grid =
[[  4.671  -4.911 -13.386  -1.165 -19.810   5.149   3.763 -15.697   9.661
    7.177]
 [  1.177 -12.719   6.652  -5.360 -17.042  -4.965 -16.978  15.531  -9.777
    2.549]
 [ -0.671  -9.457 -19.858   8.160 -16.945  -6.114   3.638 -13.149   8.602
    6.692]
 [ -5.040  -8.761 -20.781  10.890 -14.632 -11.581   4.795 -10.325   6.205
    5.693]
 [ -3.826  -9.437 -20.587  10.377 -15.299  -9.709   3.945 -11.241   7.078
    6.329]
 [ -3.519  21.810   0.994   2.664  -1.281  11.734  -3.263  -5.267   4.902
   -6.014]
 [ -9.354 -21.992   8.192  -9.122  13.953   3.210   2.282 -11.691   0.540
   -5.601]
 [ -5.513  -9.358 -20.783  10.888 -14.477 -12.115   4.697  -9.969   5.911
    5.792]
 [-15.720 -21.414  -5.341  -9.710  13.842  10.090  -2.156  -3.830  -0.389
   -5.699]
 [ -3.605 -17.714  13.856  -7.812  13.068  -2.172   5.517 -14.895  -4.631
   -4.903]
 [ -4.716 -10.577   3.786   1.831 -18.433  -6.257 -18.741  -4.441 -22.005
  -12.075]
 [ -4.847  -5.373 -19.420  -2.226  11.801  13.049  -2.784   6.543  -8.714
  -13.658]
 [  1.354  11.855 -11.457   6.050   8.911  10.514  -5.820   3.108  -2.049
  -18.398]
 [-13.535 -22.742   2.453  -9.782  14.315   7.008   0.006  -8.233   0.924
   -5.403]
 [  3.324   4.729  -5.362  -6.966 -18.907  11.883   5.375 -13.954   7.779
    6.148]]
What is the entry just left of the smallest entry?
Answer: -13.535
What is the minimum?
Answer: -22.742
What is the entry just right of the smallest entry?
Answer: 2.453
The entry just right of 7.779: 6.148
The entry just left of -2.784 -> 13.049
The entry just right of 0.006 is -8.233
The entry just right of 3.324: 4.729
What is the entry just right of -2.784?
Answer: 6.543
What is the entry just right of -9.122?
Answer: 13.953
The entry just left of -13.658: -8.714
What is the entry just left of -15.697?
Answer: 3.763
What is the entry just left of -12.115?
Answer: -14.477
What is the maximum?
Answer: 21.810
What is the entry just right of -4.847?
Answer: -5.373
What is the entry just left of -18.398?
Answer: -2.049
The entry just left of 3.763 -> 5.149

Questions about the table below.
1) What is the first entry in reading order?
2) What is the entry in the bottom-right corner?
3) What is the entry directly above -51?
4) What is the third entry on the diagonal from the top-right corner?
5) What is the smallest entry in the last row?
6) What is the largest entry in the first column?
7) What is the centre entry?
8) What is the second largest entry?
[[-15 -17  45  29   1  72 -31]
 [  5 -20   2  12  -9  57  -4]
 [-22 -51  22  -1  -8  -7   0]]
1) -15
2) 0
3) -20
4) -8
5) -51
6) 5
7) 12
8) 57

Read these off the matrix that follows.
1) The entry just left of 19?
2) The entry just right of the largest entry?
3) The 1st entry on the main diagonal?
4) The first entry in the row that holds the largest entry?
5) The 2nd entry in reading order?
6) The entry just left of -2?
7) The 3rd entry on the diagonal from the top-right corner?
8) The entry in the bottom-right corner?
array([[ 24,  15,  -5,   7,   5,  18,   1,  27,  17, -14,   4],
       [ 17,  20,   4,   4,  20,  -5,  28,  20,  27,   3,   4],
       [ 14, -18,  20,   9,  16,  13,  -1,   4,  -8,   3,  18],
       [ 32, -31,  16,   2,  28,  -2,  19, -19,  -3,  23,  -1]])
1) -2
2) -31
3) 24
4) 32
5) 15
6) 28
7) -8
8) -1
